One vector is turned by the same rotation once a tick. Each row is the vector after some number of ticks, and that number follows the row.
The counts run from 0 to 555.
[  4  -1  12  14  14  10   6  11   6   3 -20  11   8   6   0  -6   0 -16
   3 -12   1 -13  -4   5  -1 -14 -11   1 -27   2   9  -9   1  -7   1   4
  -8 -11   4  11  10 -15   4   7   2  13]
71
[ 13  16 -19  12  -6  12   3  11   5  12   1  16 -13 -11  -4  -1  13 -10
   6 -14  13   3 -21   0  -1   2   1  -1  17  -7  -6  10  -4  -1   9   2
 -11   2   7   2  16  10  20   4 -10  -6]
226
[  0   4  -5  21   2   2  17   5  -8  -5   3  24   2  10  12  -4  24 -16
   3 -11  -7  10 -10  -6  -8  -7  -7 -17  -9   8  -5  -5  -5  -6   8   1
   5  -5   5  -3  20 -18  11  10  -2   7]
172
[ 11  11   2  12   2  17   2  16  -1  10  -2  16 -11  -1  -4 -11   6 -14
   6 -10   0   3 -10   1  13   1   7 -10  25   4 -11  12   0   7   8  -1
 -10  -4  11  -1   6  -4  21   7  -7 -17]
225
[ 15  -9 -14   6   9   2   8  14   6 -10 -22  17  -7   0  17  -2 -16  -8
 -16  -2   1   0   7 -13  11  -1  -6 -11  11  14   1   5   9  -7  -1  13
 -15 -13  -8  12   4  -2  12   0 -12  -5]
389
[ 16  -7 -19  14  -6   9   1   4   3   3 -13  15  -6  -9  14  10   6 -13
  -9 -13   8  11 -12   5  18  13   0  -8   7   6  13   7  -4 -11   8  11
  -9   3  -1  14  -4   3   5  -2   1   0]
193
[  8   1  -6  28 -17   7  -2  23  -6  -1  -6   4 -14   3   6  12  -3 -13
   3 -18  11  -3 -23  10  15  11   2  -5   7   3  21   1  -9  -7  -3  -4
 -18   9  -6   8  -3 -10   9  -3  -3  -2]
97
[ 11  -2 -11  -2   7  13  11  22  -6   4  -2  20  12  16   5   8  15 -17
 -12  -4   3  -7   3   3 -13   5 -16   3  13   1   2   5  -8  -6   9   9
  -2 -10   5   9  22  -6  -4   4  -9  11]
440
[  1   8   2   1   6  22  17   5   1   6 -22  14   5  12   6  -4  13 -17
  -2  -8  -4  -4   3  -2  -6   8  -7  -5   2   8 -11   5  11   4   4   0
  -2  -9  12  -3  25  -5   6  21  -6  10]
73
[  7  16   9  25  -3  19  -6   8  -6   4 -10  13  -4  13   4  -3  12 -14
  -3 -14   0  14 -19   8   5   6  -3 -22  11  10  12   8  -2   0   4  -7
   4 -10   1   3   6  -2  11   6   4  -3]
363
[ 10   5   0  15  -8  10  -4  18   3   4 -10  10  -2  -5 -13 -10  -1 -12
   5 -22  22   5 -15  16  13  12  -6   7  13  -9  15   3  -7  -4   3   1
  -8  -2   8  -2   6 -10  11  -1   9  -7]
457
[ -6 -13   7  -6  12   1  12  10   7  -1 -16 -13  -8  -1  -7   9  12 -16
   3 -13   5 -13 -25  17 -10   9  -5   1   7  12  11  -2  17   5   8  -4
  -8  12 -10   1   1 -10   5  -5  -3  -7]
239
[ -4  -2 -12   7  16  15 -15   7   9   3 -11   9  -8  -4   2   3   8 -10
 -13  -8   6  -4 -11   4   3   2  -6   8  12  -6  19   3  -7 -22  20   9
  -9 -15   1   6  -3  10   5  -7   3   8]
284
[ -4   8  -9  23  -8   2  11   8 -13   0  -8  22   1  14   2   1  18 -10
  -2 -15   5   7 -14   1  -6  -2 -13  -9  -8   4   7  16 -11 -10   6  -1
  13   5  -2   2  20  -2   2   6  -1   3]
41
[-10 -11 -11   3  12  -5   1  -4   8   4 -10  24 -14  -8   7   0  -9 -13
 -11  -1   0 -11   8   1 -13  -4  -4  16   9  -7  -8  -5  -9 -12   8   6
 -27  -4   6   5  17  -8   9  -2  -2  -3]
252
[ -4   2  -4  18   0   8   3  -6  10 -11   0   9 -32 -18  13  -6   4  -7
   8 -15  -1  -1 -25   4  -1  -3   6  -4  10  -2  -5  -5  -6 -10   5   8
 -21   0   3 -13   2  -3  11  -1   5  -1]
325
[ -3  -9   2  -3   4   8  -1  16   8   3  -6   0  -6  -2   7   6  -1 -14
  -4   2  -5 -15  -7   6  -3   8  -1  16  36  -7   3  -7  -1  -2   0   6
 -28   1   3   3  -2  -5  11  -6  -9   2]
152
[  7  -9 -13  11   2  18  19   9   5   9 -26  -3   7  -4   7   7  11 -16
  -7 -12   1 -16  -8   3   2   0 -14  -4  -7  19   6   6   0  -4  24  11
   9   4 -11  11   0   2  -6   7  -2   7]
106
[  0   4 -15  -3   2   1  21   5  12  11 -24  13  -1  -4  10  -3   6 -20
   8 -13  -2 -10   2  -5  -2 -10  -6  -2 -15   9 -10   2   9   1   4   7
   1   5  13   3  18  -3  16  14 -13   4]
299
[ 18 -17 -23   8  11   7  12   7  12   3 -20  10  12 -13   6  -1  -6 -11
  -2  -4   8  -8  -9   2  -5  -8  -3  -4  -9  10  -3  -5   2  -1   7  12
 -26   4 -11  15  21   0   7   5 -10  -1]
66
[ -4  -8   6  14  -6   6  -4   3   7 -12 -26   3 -21  -1  13   6 -14 -15
  -7 -15   3   4  -9   7  17   8  -2  -1   3   4  19   0   7  -6  -2   6
 -15  -2   0   2  -9 -14  10 -10  10  -1]
424
[  2  -9   3  -1  18 -13   8   3   1   0   8   8 -14   1  -7  -4  -1 -21
  -5   4   3   0  -2   8 -13  -6 -10   1  21   5  -4  -6  -6   9   0  -4
 -10  -2   8   3  13 -21  16 -11 -11 -17]
217
[  4  -2  -7  18   9  10   8   0 -11   9  -4  14  10  18  -9   0  11 -15
 -12  -3   2   0   0   5 -21   4 -15  10  16   0 -13   8  -9   2  14  -1
  -1  -8   1   5  28  -8  -4  11  -2  -5]
309
[ -6 -10  -9  -4  -2  -3   7   7   5   7 -11  21   2   4  13   8   9 -17
  -8 -10   9  -9   6   5  -9  -2 -19  19  -6 -10   9  -1  -6 -13   8   7
  -2  -4  14   2  15  -7  -1  -6  -2  13]
114
[ 10   6  -2  14 -11   2   3  19   3  10   1   5 -16 -17  -5  -2   5 -21
   9 -14   9  -6 -24  17   4   1   0   8  12 -11  10 -10 -15   5   4   1
 -10   7   9  -2   0  -8  13  -9  -7  -7]
322
[  3   2  -2   8   9  13  15   0   7   0 -17  18   4  -3   3 -13   6 -15
   1 -18  -3   3   2  -1   3  -5  -6 -13 -13   7 -11   6   1  -4  10   1
   0 -13  16  -5  19  -3   9  17   4   4]
168
[  7  14   0  12   5  24   2   3   5   3 -13  14  -9  -1  -9 -22  -2  -7
   2 -16   1   6 -14   1   1   4  -1  -5  10  -2 -14   9   5   0   8   3
 -12 -12  12  -9  22   4  14  10   6  -4]
360
[ -7  -7   2  21  -2  -3  13  21 -19   2  -7  11   1  17   1  -6  12 -17
  -4 -10   2   7  -3   6   6  -5 -17  -6  11  -1   2  10 -11   1   6  -5
   8   2   2   2   6 -22   3  -5  -3  -7]
406
[ -8 -11  -5  14   7 -16   3  13 -14  -1  10   7  -4   6 -10   1  16 -14
   0  -7   0  -5 -17   8 -17 -16 -12   4   7   1   5  -3 -20   0  11  -7
  -8   7  -6   1   8 -15   6  -9 -14 -10]
409
[  6   5   2  26 -10   1   1  13  -4 -12  -8   3 -20  -5   3   7   5 -15
   4 -23   5   7 -29   8   0  -2  -9 -18  -9   7  17  -5  -8  -3   2   3
  -5   2  -6 -10   0 -11   7  -8  -4   0]
2
[-15  -4  -5   5   2   7   2  11   4   4  -6   2 -22  -4  21   5   6 -17
   3  -3 -19 -23  -6   0   1  -3   2   7  21  -2  -3  -9 -11  -7   9   0
 -17   1   5   1 -10 -12   4  -1  -3   1]
151
[ -1  15  -2  17  -5  16   4   4   2  -8 -14   9 -19  -9  -4  -8  -3  -5
   0 -23   5  -6 -24  -1 -11   2   3   1   6  -1 -11   9   2 -10  13   4
 -21  -1   0 -13  16   7  14  11   5  -1]
230
[  3  -7 -11  16   3  -3   8  16  -7 -13   2  15   6  16 -12  -2  16  -6
  -8  -8  10   5 -12  -3 -13   0 -20  -2   8   0   2  12  -9 -12   9   4
  -5 -11 -11  -4  23  -5   3   4  -7  11]
175
[ -7  -1  -1   6   1  12  24  12  14   2 -27  -6  -5   4  14   7  14 -15
   7 -16  -7 -18  -8   0   8  -9 -12  -3  -8  11   3   0   5  -2  14   2
   7   5   3   4  -6  -9   4  -2  -9  10]
107
[ 10  -1  -9 -12  15  -1  11  -3  17   0 -30   7 -17  -9   8  -2  -9 -11
  -8 -10  12   1   0   6  -7   1  -8   2  -9  11   3   6  22  -2   3  13
 -11  -1   2   6  24   3  13   0   0  -6]
295
[ 10 -12 -20  11  -1   6  19   4   5 -12 -26   8   0 -14   9  -1  -7  -3
  -5 -18  10  -3 -11  -2   5   1  -7  -1  -7   5   6   9   7 -19   7  13
 -18  -1 -14   7   9   1   3   4  -4  -1]
197
[ -6   3   1  -2  10  -8   7  15   0  10  -1  12 -27   1   0  -4  11 -23
   6  -4  -4   0  -9   3   3  -9  -6   0  19  -1   0   1 -10  12   8  -2
  12   2   9  -1  -3 -14  24 -11 -11 -17]
86
